In the data rows, zero lies at 4.5, halfway between 4 and 5.
Every row has a hidden score from 0 to 15. What is each row's score? 7 is about the middle.
[5 3 5 4 5 6 4 6]: 8
[4 6 3 5 6 3 3 5]: 5
[6 7 6 6 4 5 2 6]: 1
[2 3 4 2 5 4 7 4]: 11
[4 4 4 4 5 5 7 3]: 12
[4 6 5 5 5 5 4 6]: 4
[4 1 7 2 4 4 7 4]: 15
[3 5 1 3 5 2 6 3]: 9
[5 5 7 4 4 4 3 5]: 5
[4 6 5 5 5 4 3 6]: 3
[2 3 5 6 6 5 5 6]: 10
[8 9 5 8 3 6 2 5]: 0
[1 2 3 1 6 1 6 3]: 13
[7 5 8 5 4 6 3 5]: 6
[4 3 3 5 5 4 7 4]: 15
[6 3 7 5 3 6 4 6]: 8
[4 5 3 4 4 5 5 5]: 6
[3 2 4 3 5 4 6 4]: 12
[6 6 4 5 4 4 5 5]: 8
[4 3 5 5 5 5 4 6]: 9
[5 4 6 6 3 6 4 5]: 6
[3 5 2 4 6 6 6 4]: 8
[6 4 7 6 4 6 3 6]: 6
[5 3 6 4 4 5 4 4]: 8
[6 5 9 4 3 5 3 5]: 4
[3 4 5 7 4 5 4 5]: 6
[5 5 5 7 4 6 4 5]: 6
[5 8 4 7 5 6 3 5]: 1
[4 4 4 5 4 3 5 4]: 10
[0 2 3 3 7 2 7 4]: 15
[3 1 5 0 5 1 8 3]: 15
[5 7 6 5 3 7 3 5]: 0
[2 4 2 4 5 5 6 3]: 8
[2 4 3 3 4 1 6 3]: 10
[5 6 5 5 5 5 4 5]: 5
[4 2 4 2 6 2 6 3]: 15
[7 7 6 6 3 5 2 5]: 1
[3 1 6 4 5 3 6 4]: 15
[2 3 2 1 5 1 6 3]: 11
[6 7 4 5 4 6 4 5]: 3
[3 4 4 3 5 7 8 4]: 11
[4 3 5 3 4 4 3 4]: 6
[4 4 6 4 4 5 5 4]: 8
[5 5 3 6 5 8 4 5]: 4
[7 6 6 5 4 7 4 5]: 5
[3 4 5 6 4 6 5 5]: 7
[2 4 4 2 6 6 7 4]: 9
[4 3 5 5 5 3 4 5]: 10
[6 7 3 5 4 4 1 5]: 0
[5 3 8 8 4 4 4 6]: 12
[5 4 6 5 4 5 4 6]: 7
[5 4 5 5 4 4 4 5]: 8
[5 5 5 7 4 6 4 5]: 6
[8 7 5 7 4 6 3 5]: 4
[4 2 3 3 6 4 6 3]: 14
[1 4 1 3 6 2 6 4]: 10
[5 6 4 5 4 6 3 5]: 1
[5 6 4 6 3 7 5 5]: 4
[5 7 6 6 3 5 3 4]: 1
[5 3 4 4 5 5 5 4]: 11
[6 6 6 5 5 5 4 5]: 6
[6 7 3 5 4 5 2 5]: 0
[4 3 5 1 5 2 6 3]: 13
[1 4 1 4 5 5 6 4]: 7
[6 3 5 1 3 2 6 3]: 13
[5 5 5 5 4 6 3 5]: 3
[7 8 5 6 4 5 3 5]: 2
[3 3 5 4 6 4 4 5]: 9
[3 3 4 3 5 1 5 3]: 12
[3 7 4 5 5 5 2 7]: 0
[3 2 5 1 5 1 6 3]: 14
[8 6 7 6 4 5 3 5]: 6
[5 6 7 5 5 6 4 5]: 5
[3 3 2 0 6 1 6 3]: 13
[3 3 5 4 5 3 6 4]: 13
[6 3 4 5 4 4 4 4]: 10
[6 8 3 6 3 5 1 5]: 0
[4 4 7 5 4 4 4 5]: 8
[6 3 5 3 4 6 5 4]: 10
[4 5 4 6 5 5 4 5]: 6
[4 4 3 5 5 4 5 4]: 10
[3 4 4 5 5 5 5 4]: 8
[5 5 8 6 4 4 2 5]: 4
[5 6 4 5 5 6 4 5]: 4
[3 2 5 2 5 5 8 3]: 15
[5 4 5 3 4 4 5 4]: 9
[7 6 7 6 4 3 2 6]: 5
[3 4 5 5 5 6 5 5]: 7
[5 2 6 4 4 4 5 4]: 13
[7 4 8 5 4 6 4 5]: 9
[5 2 5 1 4 5 8 3]: 15
[4 5 5 4 5 6 4 6]: 4
[1 3 2 4 6 4 4 4]: 7
[5 4 6 6 5 6 6 5]: 12
[5 8 3 7 5 4 2 6]: 0
[2 5 5 3 5 5 6 4]: 7
[3 3 4 3 3 0 5 3]: 11
[2 5 4 3 6 5 5 4]: 5
[5 4 6 6 5 6 3 5]: 6
[5 3 4 5 5 6 5 4]: 11
[5 6 6 4 4 5 3 5]: 2
[7 6 5 6 5 5 1 5]: 2
[3 2 5 4 5 4 6 4]: 13
[6 4 5 5 4 4 6 4]: 13
[5 3 5 5 5 6 6 5]: 12
[7 6 7 6 4 6 1 5]: 1
[5 6 6 3 5 6 5 5]: 5
[4 6 4 5 6 5 4 5]: 5
[4 3 4 4 5 5 7 4]: 14
[6 6 4 7 4 6 3 5]: 4
[3 3 4 4 6 6 6 4]: 11
[5 4 6 6 5 5 4 5]: 9
[3 1 4 2 5 2 6 3]: 15
[5 5 6 5 5 4 1 5]: 2
[7 1 7 3 2 2 5 4]: 15
[5 5 3 7 4 6 4 6]: 5
[4 4 3 4 5 7 5 4]: 6
[5 6 8 6 3 5 3 5]: 3
[5 7 3 6 6 8 5 5]: 4
[2 2 3 4 5 6 6 4]: 10
[3 4 3 6 6 7 5 5]: 7
[5 5 4 4 4 6 5 5]: 6
[7 9 5 7 3 5 2 6]: 0
[0 2 4 1 6 2 7 3]: 13
[3 4 5 4 6 7 6 5]: 9
[4 2 4 2 5 4 7 3]: 15
[5 6 5 5 3 4 0 5]: 0
[3 5 4 7 6 4 3 6]: 6
[4 6 3 7 6 7 5 5]: 6
[6 6 3 6 5 7 5 5]: 7
[4 5 2 4 6 4 6 4]: 10
[5 5 4 6 6 7 4 5]: 6
[5 6 6 6 5 4 1 6]: 1
[5 5 5 7 5 6 4 5]: 7
[4 4 5 5 5 6 4 5]: 6
[5 4 7 5 4 5 3 5]: 6
[8 8 5 7 3 7 2 5]: 0
[3 2 5 4 5 4 5 4]: 11
[6 7 6 6 3 3 2 5]: 2
[6 5 5 6 4 6 4 5]: 6
[3 4 3 5 6 4 7 4]: 13
[4 5 3 2 4 2 6 3]: 9
[5 5 5 5 4 6 5 5]: 7
[4 3 3 5 5 4 4 5]: 9
[3 5 4 4 3 1 5 3]: 8
[2 3 1 6 6 2 5 4]: 12
[5 4 5 4 4 5 6 4]: 10
[4 5 4 4 5 5 5 4]: 7
[5 4 3 5 6 7 6 5]: 11
[4 4 4 5 5 3 4 5]: 9
[4 3 4 3 5 3 7 4]: 15
[4 4 2 2 4 2 5 3]: 9
[2 3 3 3 5 4 7 4]: 12
[6 6 5 5 4 5 2 5]: 2
[7 6 5 6 2 7 3 5]: 1
[3 4 2 5 5 4 4 4]: 7
[5 7 5 7 3 6 2 5]: 0
[5 5 3 5 5 5 4 4]: 6
[2 5 1 3 5 6 5 4]: 3
[4 4 5 6 3 5 4 5]: 6
[6 6 7 5 3 5 4 6]: 5
[1 3 3 4 6 2 7 5]: 14
[4 4 4 5 4 5 5 4]: 8
[5 5 6 5 4 5 4 5]: 6
[8 7 5 7 2 5 1 5]: 0
[3 3 5 2 5 1 7 3]: 15
[5 4 3 8 6 6 4 5]: 10
[3 3 5 4 5 0 5 3]: 14
[5 7 1 5 5 6 5 4]: 4
[6 5 6 7 5 6 3 6]: 6
[5 6 5 6 5 5 3 6]: 4
[6 8 4 6 4 5 2 5]: 0
[4 7 2 6 4 5 3 4]: 0
[1 3 1 3 6 5 7 5]: 10
[4 4 4 3 4 2 5 4]: 10
[3 4 3 2 5 2 6 3]: 11
[6 5 5 4 4 6 3 4]: 4
[4 2 5 2 3 1 7 3]: 15
[8 7 6 6 3 5 1 5]: 0
[4 4 2 5 5 3 4 4]: 8
[8 7 6 7 3 5 1 5]: 1
[3 5 3 3 5 7 7 4]: 7
[6 8 5 6 3 6 2 5]: 0
[3 2 5 4 5 3 5 4]: 12
[3 4 4 5 5 7 5 5]: 6
[4 4 3 3 4 6 5 4]: 6
[4 5 9 5 4 5 1 6]: 0
[5 8 3 6 4 6 2 5]: 0
[2 4 3 2 4 2 6 3]: 9
[2 2 4 2 5 4 8 4]: 15
[6 5 6 6 4 6 5 5]: 8
[3 4 4 2 4 2 6 3]: 10
[5 5 4 5 4 6 4 5]: 5
[2 4 3 3 4 1 6 3]: 10
